These are runs of 7 systems, one row a step. Runs of the same system follow the same rule from any start.
z682, path 1 (8 x 20):
[[ -5 -11 -16  28  -5  -9  -4 -17   5   2 -17  36 -45  11 -15 -31 -35  -5
    5  44]
 [-13 -25  19 -28  -9  14  -6  31  20  10  20 -19  57  -4  38  -2  14   9
    4 -16]
 [  5  52 -12 -10  14 -31  34  -8 -33   6 -17   6 -48   2  -9  18  -9 -14
    4  -2]
 [  8 -37  -9  32 -12  12 -24 -41  17 -21  18 -29  40  10 -13 -14   4  23
  -13  12]
 [ -2  11  13 -15   9  25  -9  52   8   9 -23  36 -30 -12   1  23  22 -24
   -3 -39]
 [ -8   2  10   2  -9 -36   5 -25  -5  -3   9   9  14   7  -1 -35 -38   5
   26  67]
 [  3 -12 -25 -23   1  23  14  24  11  20  10 -43   3   5  31  18  24  28
  -20 -45]
 [ -5  25  15  26   6 -27   8 -43 -32 -22 -17  31  -7  -4 -30  16  -3 -49
    3   0]]
z782, path 2 (8 x 20):
[[ 21   6  43 -28  12 -11 -22   2  -7 -10   6   3  34 -14 -33 -20   4   3
   35  49]
 [-12 -24 -10  16  -8  27  13  24 -12  -2   2 -20 -28 -14  47   6   5 -24
   -4 -55]
 [ 13   0  -5 -17  24 -10   1 -54 -22   9 -19  33  -1  13 -45  11   5  13
   -4  36]
 [  4   6  35 -16  -6   3  -2  55  -3 -11  19 -35   7 -29  28 -21  -1 -21
   36 -10]
 [-11 -34 -25  18   7  17  11 -52 -23   8 -19  26 -11  14  -1  27  14  -9
  -30 -27]
 [ 35  25  25 -35  16 -13  -9  17 -11  -8   7 -18  -2 -12 -31 -21  -1  17
   37  44]
 [-30 -25  10  22 -12  15  11  10 -13  -4  -2   9   1 -12  43   8   4 -51
   -5 -51]
 [ 30 -11 -16 -30  28  10  -4 -37 -17  14 -11   7  -7  12 -38   7  15  43
   -5  31]]
z942, path 3, 8 rows:
[[-19  48  -6  21 -17 -49  11  12  39  -7  14 -19   8  13  -4 -13 -32 -12
   -1  18]
 [ 19  23   4 -18  -5   8 -13 -11  -8  -7   7  18  41   7  -2  50  36  50
  -10 -16]
 [-11   7 -30   5   1  -6   4  35  63  16   1 -43 -10  15 -14 -16  -9  -3
  -26 -13]
 [  9  35  17  32 -25 -10 -28 -15  12 -34   9  44  29   4 -16  22   5  25
    2  16]
 [ -8  24 -25 -43  21  -8  21  30  29  43 -16   0 -12  19  -8  25  13  14
  -25 -19]
 [-15  26   4  38 -28 -32  -4 -17  32 -29  24 -22  50   9  -1  -1 -13  -4
   -5   8]
 [ 32  21  -3 -34   8  23 -20  31  12   5   1   6  -1   4 -17  32  35  58
   -7 -11]
 [-29   9 -36  38 -13 -21   8  -2  52   4  -2 -10  -5  25 -12  -4 -21 -16
  -35  -8]]
z338, path 4 (8 x 20):
[[-26 -28  -9 -25   2  11  -4  10  39  40  -7  32  32  22  10  10  11  15
  -27  -6]
 [  3  29   7 -39  22 -37  33   8 -18  11   9 -51   5  -5  -5 -14 -11 -19
   20  15]
 [ 20  15  -4  25 -24  -1 -15 -39 -18 -28  13  24  11   9   5  19   3  57
    2  20]
 [ 19 -18 -17  19   9  27 -21  27  37  -6  -7 -37 -33  -4 -35 -18   9 -13
  -14 -23]
 [-49  17   8  15 -25 -29  11  16  29  10   4  34  23   9  34   3 -21 -27
   -6  -5]
 [ 14   0 -12 -67  33  -1  16   1  -4  39  -7  -9   8  14 -18  10  17  32
   -7  16]
 [ 15  20   1  31 -18 -22  11 -29 -28 -38  26 -49   2  -9  10 -11 -17   4
   19  10]
 [ 18  -1  -2  26 -10  27 -44  11  37 -14  -8  41  -9   5 -33  12  15  29
  -15  -1]]
z495, path 5:
[[ 29 -10  -3 -43  35  12  11 -31 -41  10 -10 -14   3  -2 -26  26  34  12
   -5 -12]
 [ 30  -8  -1  48 -11  24 -42  -7  21 -39   1  -4 -16  -3 -39 -11   6  12
   -4   4]
 [-26  -9   8  16 -25   3  -2  -1  -9   4  -6  74  -5   4  43   6 -14   6
    5   8]
 [-14 -28   7 -48  27   1  10  40  21  41 -12 -11  -5  -1  -6 -36  -9 -30
    7  13]
 [ 35   5  17 -10  12   0  10 -18 -58 -24  12 -43  -8 -21  -4  -5   7   0
   30   7]
 [ 29  -9 -14   6   6  31 -29 -19   7  -4 -12  28  -7   8 -35  29  33  44
  -25  -8]
 [-22 -21   8  50 -26   7 -21  14  24 -15  -5  36 -21  -6  12 -30 -28 -30
    9   9]
 [-18  -7  23 -55   9  -8  20  21 -18  34   0  27  17  -5  38  -8  -6   0
   24  20]]
z438, path 6:
[[-18 -11 -18   4  16  -6  16 -12  18   9  -8 -39  20  10 -19  14  13 -42
  -32 -45]
 [ 38  -5  10  15  -9  12 -29  -1  -2 -28  11  -9 -17  -9 -19 -31 -12  36
   27  45]
 [-31  -4   2  -3  -4  14   7  27  -1  20 -19  54 -15  -2  30  27   9 -27
  -13 -40]
 [ -3 -22   3 -19  15 -25   9 -40   4  10   8 -34  47  11 -25 -25 -10  -2
    4  42]
 [ 27  56   3  -6  -9   2   0  35 -22 -18   5   8 -39 -13  15  25   9  30
   16 -16]
 [-25 -49 -15  32   0  12   1 -26  18   2  -6 -18  18   8  -2  -2   6 -41
  -30 -36]
 [ 26   0  24 -22   3   4 -27  22   7  -3   4  16  -5 -10 -21 -33  -8  30
   34  57]
 [-30  20  -9   0  -3 -14  31 -12 -25  14 -16  41  -9   9  27  40   5 -26
  -18 -36]]
z682, path 7 (8 x 20):
[[-26 -20  -6   3   5  -3   6 -31  -7  22 -27  74  -9  15  -4  10  -7 -15
  -15  14]
 [ -5  22  14 -17  -4 -20  -6  39  49  -1  21 -41  43   2  -7 -17  -6   5
    6  13]
 [ -8  24 -32   6 -12  -4  25 -17 -25  10  -8  35 -32  15  33  37  -1  29
  -18 -17]
 [ -7 -15   7  -2  17 -15 -11 -30  30   0  -4 -16  55  11 -53  -6   9 -23
  -15  14]
 [  3  37 -10  24 -26   8 -12  50  27  -8   1  25 -36  -1  19  15  -2  24
   -4 -21]
 [-22 -24   7 -26  11 -18  10 -42  -6  28  -8  40  39  18  -7  -2  -6   0
   -2  38]
 [  1  41 -17  -2  -6 -16  11  45  42   2  13 -53  -4   4   1   4   0   2
  -12 -27]
 [ -5   6  -6  25 -14  -5   2 -55 -29 -11  -9  57   6  12   6  33   4  19
  -11   4]]
z782, path 8, 8 rows:
[[ 13 -20 -41  14   5   3  26 -56 -37   1  -1 -29 -32  10   7  -2  -8  20
  -10   1]
 [ 19  36  52  -1   1 -10 -25  16 -12 -33   1  24  16 -23 -31   7  12 -22
   31  11]
 [-14 -63 -16  -7  13  36   5  20   9  26 -12 -13 -21  -5  17 -21   4 -26
  -13 -29]
 [ 12  27  -6 -19   5 -22  21 -35 -47   4  -4  28 -17   7   3  15  -8  33
   14  35]
 [  0   3  40 -13   8   0  -9  27   4 -16  10 -35  47 -22  -5   2  22 -43
   13 -28]
 [  8 -54 -31  29  -1  30  -1 -43 -23  -1 -10   0 -35   6   6 -13  -4  12
  -13  -2]
 [ 20  55  31 -24  14 -19  -2  25 -20  -8  -9  25 -18 -13 -29  10   4  -9
   28  19]
 [-30 -60   9 -15   5  16   8  10   4  24  -1 -10  28  -5  29 -15   4 -39
   -7 -25]]
z476, path 9, 8 rows:
[[ 30  28  29 -18 -11  -5  -8   7 -36 -22  22   2  10 -18  17  -2   1  41
   41  33]
 [-29 -38 -31  -8  16   5  28 -12  -4  42 -25  20 -40  14  12  -8 -12 -23
  -22  -6]
 [ 15 -14  40   1  -2   8 -24  17   0 -30  21 -42  38 -25  -4 -25   7 -17
   29   7]
 [ 18   6 -22 -17  12   3  19 -31 -46  13 -16  33 -46   8   2  19   2  30
    0  11]
 [-20 -52   5  15  -3  16 -18  24  43   7  -1 -11   5  -5  -2 -48 -16 -37
    1   7]
 [ 28  35  30 -36   6  -4   5  12 -52 -12  11   0  -1 -19  16  14  14  20
   37   6]
 [-28 -49 -30  14   8  -2  19 -42  -1  24 -18  11 -21  18   0 -21 -22 -23
  -21  11]
 [ 32 -11  31 -19   3  26 -28  41   5 -17  18 -41  17 -26  -2 -15  20   8
   28  -5]]
z438, path 10:
[[-19 -11  -1 -18  -5  -3  21  12 -26  28  -6  45 -34   0  48 -12 -22   5
   18  20]
 [-22  22  14 -20   1 -32  16  -3  17   5  15 -25  70   8   1  21  12 -15
   -8 -12]
 [ 41  27 -32  10   6   1   2  -8  -4 -13   1 -39 -46   5 -34   2   1  40
   -6   6]
 [-21 -32   7  43 -30  26 -14  22   9 -16   3  16 -12 -13  42 -13  -8 -29
    2 -32]
 [-11 -20  10 -32  16  -8 -16  -1  37  30 -11  32  35  17 -36 -16   1   5
   -7  39]
 [ -2  44 -10 -15  -2 -35  38 -11 -42   6   2   4 -28   3  29   8 -20  10
   16  15]
 [ -1  -1  -6  14 -14   9  -2   7  22 -17  22 -52  41  -1  13  18  21   3
  -19 -48]
 [ 23  -5 -10  19   9  12 -27  11  28  -9 -15   4 -49   1 -51 -28 -12   0
    0  25]]
z942, path 11, 8 rows:
[[  6 -34  23 -44   7  13   3  24 -17  15  16 -29  14 -17  31 -34  -3   7
   32  20]
 [ 17 -15  -9  43  -6  23  -1 -18 -34 -31  -3 -19 -46 -15   3  -2   2 -18
    3 -28]
 [ -6 -60  12 -21  19  18 -12 -11  -3  25 -20  39   0   0 -13 -29  -4 -12
    9  35]
 [-14  22  10   8  -7 -19  29  14 -37  -6   0   6 -38 -15  42  -7 -24 -40
   25  -8]
 [ 11 -43  11 -23  24   9   5 -49 -43   1   0 -19  33  -5 -12   2  19 -10
    4   3]
 [  8 -29  -3   6 -11  24  -1  36  -2  -2  11 -29 -42 -16  36 -43 -19   6
   23   4]
 [  4 -26  14  28   7  18 -14 -39 -34 -19 -26  40 -17 -10 -26   9  12 -38
    2  -9]
 [-16 -21   3 -46  18 -11  26  14 -14  40  -8   7 -19   0  18 -34 -24 -11
   22  36]]
z495, path 12:
[[ 14 -13 -33  19   0   2  28 -50 -45  -9   6 -38 -25   4  16   3  -6  18
   -7  -6]
 [  7   2  21   7  -3  25 -38  19  31 -15  -4  29  34  -4 -26  31  36  -2
  -16 -32]
 [-19  20 -12  25 -17 -33  15   0  10   1  -1  17 -37  11  11 -31 -48  -4
   11  40]
 [-16 -38   9 -40   7  16  14   8  -9  26   7 -15  39  -2  38  10  21  -3
   -3 -26]
 [ 29  46   5  -1  20 -18  -1  15   1 -17  -7 -28 -32  -9 -56  -2   4 -20
   11   3]
 [ -1 -26 -14  28 -23   8  -7 -56 -14 -14  16  13  28  14  23  10   0  43
  -10  10]
 [-16  10   5   2  -3  15 -13  64  44  12 -13  25 -21  -4   3   5   7 -24
   -9 -33]
 [-19   1  11  -8   5 -43  26 -35 -26   6   3  -6  17   3   3 -27 -31 -27
   21  42]]
z338, path 13 (8 x 20):
[[-11 -19 -28  46 -26  -6   3 -45  -2  -8   6  23 -14  17  20 -15 -30  23
   -8  27]
 [ 18   2  15 -23   9  27 -25  63  37   2   5 -24   6 -12 -13  -2  27   4
    2 -25]
 [-37  22 -13  18  -4 -46  35 -40  -8   5  -9  17   8  19   5  13 -22 -36
  -16   0]
 [ 26 -18  -2 -42   7  22 -12  22   7  18  11  -6   1   3   4 -19   6  63
   14  36]
 [  6  35   1  36  -8 -15  10 -15 -12 -37   8 -39   4 -10 -11  23   8 -32
   -6 -38]
 [-10 -26 -10  10  -8   6 -22  -6  36  17 -12  53  -8  20 -12 -22 -16  21
   -8  40]
 [  0  22  -5 -28   6   2  24  48   4  10   9 -52  -7  -9  23  10  12 -11
    0 -45]
 [-16   0   7  11  -6 -32   0 -61  -6  -6   3  29  46  17 -18   4  -9   1
   -1  38]]
z476, path 14, 8 rows:
[[ 15 -38  32  -8   8  44 -40  34   5  -5 -12  31  -8 -21 -14 -14  20 -11
   16  -2]
 [ -1  25  13 -15   3 -30  18   5 -26   5  -1  15 -30  -6   9 -29 -33  -6
   37  48]
 [-23 -57 -11 -18   1  15  24  -2 -13  27   6 -23   8   1  50 -18  -4  -6
   -3 -14]
 [ 30 -16  29 -11  29  14 -14 -18 -37 -19  -9 -19   4 -23 -42  -1  24 -33
   19  -3]
 [ 18 -23 -20  16  -7  13  -8 -19  -9  -1  -2  16 -44   8   2 -31 -23  41
   10  44]
 [-14 -29  22 -30   6  26  -5  60   9  24  -8  20 -12 -17  29 -21   1 -24
   17 -10]
 [ -3  10  25 -14   9 -32  23 -26 -50  -8   5 -12   9 -11   7 -15 -19 -32
   34  27]
 [  9 -60 -33  -9  12  30  11 -29 -14  20   0 -32 -12   7  11 -15   6  25
  -14  -3]]

Name the system that made each run.
path 15, 2 rows:
[[-16  19 -21   7   2  -2  18  35  30   9  -7 -31 -20   3   5  13   4 -32
  -23 -52]
 [  7 -22  -7  40 -17  -2 -26 -28  25 -24  11  -5  11  10 -21 -33 -20  22
    0  42]]
 -> z438
path 16, 2 rows:
[[-14 -41  -1 -11  26  10   9  12  11  22 -16 -32  -7  -7 -19 -20   5 -60
  -11 -26]
 [ 35   9  25  13 -13   3 -19 -24 -39 -42  19  -8  12 -18  -2  -2   5  28
   32  24]]
 -> z476
path 17:
[[-11  -4 -21  -7   7  13  17   8 -15  27 -28  52 -57   6  17  18   0  -6
  -14 -21]
 [-10  -3  26  -1  -2 -29  -4 -17  17 -14  17 -27  65   2 -16 -25 -12 -18
   15  34]]
 -> z682
path 18:
[[-26  25 -17  -7   9 -24  16  -3  36  20 -12   5  25  23 -23  32  10 -18
  -36 -24]
 [  6  43  11  -9 -17 -29  -9  13  30 -13  29 -23  47   7   1   0  -5  37
   10  26]]
 -> z942
path 19:
[[-19 -32  -7  19 -25  26 -15  31  43   1  15  -9  24   3  36  -3   6   8
  -17 -33]
 [ 26  41  18  14   9  -9 -27  12  15 -24 -13  17 -18  -5 -64   2   5 -15
    7  15]]
 -> z942
path 20, 2 rows:
[[-24  20  33   3 -17  -9   8  42  -6 -10   6   5  12 -20  41  10   0 -46
   16 -37]
 [  7 -48 -30 -11  20  22   1 -49  -1  21 -10  -2   9  19 -25   8  18  25
  -29   4]]
 -> z782
path 21, 2 rows:
[[-16  30  24   8 -15 -30  11   1 -25  -7   0  50 -15  -6  23  -9 -28 -18
   31  31]
 [  0  -9  -3 -42  25  -1  32 -25 -43  20  -2 -24  18  -2   8  27  25 -13
   -7 -29]]
 -> z942
path 22, 2 rows:
[[ -5 -16  26 -41  -1  18 -10  57  12  22   5  23   7 -12  34 -14   4  14
   21   8]
 [-16   6 -34  -8   8 -21  46 -38 -24  19  -1 -26  -1  18  20  25   0  -3
  -25 -27]]
 -> z782
path 23, 2 rows:
[[-17   7 -19 -10  -1   5  26  18 -18  25 -16  39 -51   1  38  23  -3  -3
   -9 -28]
 [-19 -16  27  -1  13 -27   5 -29  -1  -7   3 -22  55  -3 -21 -15  -4 -53
    7  13]]
 -> z942
path 24:
[[ 29  21 -25   6 -15   7 -19  21  38  -8  16 -19 -10  14 -10   1   0  66
   -8  13]
 [-19  12 -13  29 -13   4 -16   8  45   0 -14  45   6  17 -16  30  11  -6
  -34 -28]]
 -> z942
path 25 (2 x 20):
[[  4  -7  -2  -2  21   2  26 -17 -41  -7  -8 -38 -15 -13  -5  11  13 -47
   -1 -38]
 [ 10 -55   6  -3  -2  14 -14 -17  -7  -2  12 -15  11  -4   7 -44 -13  23
   22  46]]
 -> z942
path 26:
[[-36 -49 -14   8  -3   2  28 -37 -24  19  -5   6   6   7  40  -2  -9 -28
  -14 -17]
 [ 31  39  29 -15  14  -9 -13  19  -5 -29   9 -39  18 -18 -39  11  23 -10
   19 -10]]
 -> z682
path 27 (2 x 20):
[[-21 -32 -16 -43  13  13  19  26   4  53 -13  24 -19  11  31  -6  -4   8
   -6  -1]
 [ -3  35  -1 -23  -2 -37  35 -33 -31   2  18 -19  35   9  17  21  -1  19
    4  11]]
 -> z782
path 28:
[[-20   3  28   7  -5 -28  -6 -14  25 -13  14 -13  74   4 -14  -3   1 -31
    0   9]
 [ 17  39 -23 -23  12 -14  14  11  -4  16 -15  21 -55  12 -16   5 -11  34
    1  27]]
 -> z338
path 29, 2 rows:
[[  4  -6  33  39 -35  13 -36  25  10 -38  20  18  12 -19  23 -22 -10   2
   28  11]
 [ 17  10 -17 -23  32   8  10  -7 -20  18 -34  24 -48   5 -38  24  19  -7
  -15 -12]]
 -> z942
path 30 (2 x 20):
[[ 14  40 -17  28   3  -4   1 -17 -11 -20 -17   9 -30   5 -31  44  20  -8
  -21 -36]
 [  2 -31  12  25  -9  12 -41 -13  36 -10  -4  34  23   7 -34 -22  -4   6
   -4  33]]
 -> z682
path 31, 2 rows:
[[-23 -63   6 -11  -4  15  -1  -4  -1  25  -3  31  12   4  33 -33 -15   0
   10  29]
 [  5  23  28   4   6  -4  12  19 -40 -22  -6  -4 -30 -28   7   2  -1 -53
   27 -24]]
 -> z942
path 32 (2 x 20):
[[ -6 -17  10  16   7 -18  -5 -14  23 -13   7 -50  32  -3 -31 -37 -13 -44
    4  15]
 [  1  52  -1  -1 -17 -12  -2  28   7   1  -2  55 -25   8  15  22  -7  33
    6  12]]
 -> z338
path 33 (2 x 20):
[[  4 -25   4   1  26   5 -18 -36   7   2 -26  22  16   5 -66   4  20 -28
  -17   6]
 [ 12   0  10  26 -33  10 -24  27   8 -25  23   1 -15 -12  35 -31 -21  35
   30  24]]
 -> z495
